Each path below is one point turned by a fixed rotation once a step. After each direction that follows a path, write how fast that rotation turns it, in degrees a step (0 if it stays still).
Each turn is a multiple of 5 degrees from 10 to 175, or 0.
Path 1:
[-28 -11  -9  15  26  22 -11   4  -6 -13 -18]
[-12  22 -22   1  -4 -25   5  24 -20 -12  -8]
[-20  21   1 -10   4   8  22  10  14  29   3]
[  3   8 -13 -17 -31   7 -25  -2  20  -3  14]
[  0 -10  20  14   9 -10  -1  10  31 -15  16]
[ 12  -8 -25  -8  32  -6 -15 -12  -2   3  17]
[-23  29   5  17  19   1 -11 -23  -6 -12 -17]
[-31 -20 -29   5  -9 -16  19   5  -5  -4  -9]
[-21  17   0   4  -2  17 -10  40  -2  14  15]
[ 12  26 -10 -16 -16 -16   3  14  31   9  -7]
[ -4  -2   2   5  -4  12   6 -22  26  -4  40]
Directions:
[ 5 -7  2  3  9 -6 -4 22 -5 -5  5]	100
[  5   1   6 -20  -2   4   5   1   7 -11  10]	55
Path 2:
[-19  12  18  -1  29   7   8  15 -11  -9 -19]
[ 17  -7  13  -1  24  -9 -32   9 -21 -14 -15]
[-13 -16   9 -40  14  -1 -17   3  -3   2   5]
[ -1  -6  15 -15  13  35  11   7 -16 -16  11]
[ -7  18   1  -4  27 -11   1  28 -13 -15  -6]
[ -5 -20   8   6  29   3 -32  11 -14   2 -11]
[ -8 -19   9 -37  -6   3 -14  14 -18 -10   3]
[ -7 -12  21  -6  23  18  14  20   5 -14  12]
[  6   6  -8   5  25  -9 -13  26 -22 -21   9]
[-29 -18   0  -5  15  -3 -21  16 -15  17  -8]
[  2 -34  14 -13  -8  14   1  18 -20 -13   0]
Directions:
[-6 -8  8 13 10 12 -1 -5  9  7 -1]	160
[  7   8  10   6   3  -1  15  10   6 -10  -6]	100
[ 6 -3  0 -9  4  2  5 -5  9 -6 21]	85
Path 3:
[-14  -4  -6  -5  13   2   4  23  27 -20  34]
[-6 13 -3 -6 25 -4  8 35 20 -7 21]
[ -4  25  -4 -19  19   0   5  27  22   3  11]
[ -8  35 -18 -29   4   9  12  13  22   7  13]
[-12  17 -16 -30  -6  16  20   0  16   2  25]
[ -5  -4  -5 -30   0  19  14   3  15  -2  37]
[  0  -8   0 -28  19  20   4   6  22  -7  29]
[ -6  -5  -2 -21  29  13  -8  12  28  -5  14]
[-19  11 -10 -24  18  10 -14  15  37  -6   6]
[-27  17 -18 -12  -2  -1  -1  14  36 -13   9]
[-19  18 -19  -8  -4   1  17  19  22 -17  28]
Directions:
[ 10  14  -2  -5  -3  -3  14   4 -10   9   2]	40
[ -6  13  -6  -5  -3   0  -8  -5   7   6 -18]	65
Path 4:
[ -4  -2   4 -20 -26 -19 -14 -15   9  16   1]
[-19 -11 -14   1 -13   9 -14  -9  28   4   5]
[ -6 -16 -29 -26  -4 -10  10   7  21  -4   4]
[ -8 -25  18 -23  -7  -8  -4   8  11 -13  15]
[-36  -4   4  -4   0 -21 -17   4   3  -6 -11]
[ -3   9   8 -14  16 -20 -12  -5  32  10  -1]
[-17  -2  12   5 -14 -15  18   1  34   6  10]
[-22 -21   5  -9   2   8  18 -13  24  -5 -19]
[-17   3   4 -12  23  12  12   8  18 -28   7]
[-12  15  22 -22   3 -21  17  -2  -7  -3  -2]
[-19  23  32   3  -4   7 -10 -23  11  -1  -4]
Directions:
[  8  -5  12   3   4  13 -11  -2   8  -6  10]	155
Path 5:
[-30  -1 -11   2   6 -12 -10 -23  -1  17   4]
[-30   1  -9  -9  10 -19  15 -27  -5  -7 -12]
[-12 -13   5   6   1  -6   7 -33 -20   1 -10]
[ -6   2   0   8   7 -17   1 -39  -9  12  11]
[ -7  18   5   8   4 -15  12 -32  -7 -13   4]
[-15   2  13  20 -10  -5  -6 -22 -22 -12  -4]
[-18   8   1  21  -6 -10 -20 -26 -10   3  11]
[-30  20  -4   3  -7 -16  -3 -16  -2 -16   5]
[-35  -7   1   8  -7  -8  -9 -12 -13  -8 -14]
[-30 -10  -8   5   6  -6 -11 -22 -10  13  -1]
[-26   6 -11  -7  11 -14  10 -27  -1   7   2]
Directions:
[  3  -3  -2   4   4   2 -13  -4   2  18  14]	115
[  9  -9   1  -6   8   0  16 -12  -1   8  -4]	40
Path 6:
[ -8 -19  -1 -18  10  -6  24  -9  -8  22  -6]
[  8  -5 -16  13 -23 -14  -9   8  -2  30   1]
[-24  -1  -6  -6  11 -20   1  19 -34   3  -3]
[ 13  -1 -12 -11 -27  17   6  -5 -31   3   9]
[ -4 -17 -15  -7  19  -2   1  11   0  10  31]
[ 18 -15 -31   0  -7 -24  13  -6  -7  -3 -17]
[-20   3 -11  12  -5   7  24   8 -10  30   5]
[ 13 -12   7 -18 -19 -20   4  29 -14  13  -1]
[-17  -8 -12 -10  11  -3 -12 -17 -28  22   3]
[  5  -2 -28   9 -18  -8  -7  11 -11  -8  20]
[  4  -7 -16 -12  27   4  30  12 -21  -2  -3]
Directions:
[ -1  -6  -8   5   5 -14 -16  -9   8   5  -1]	100
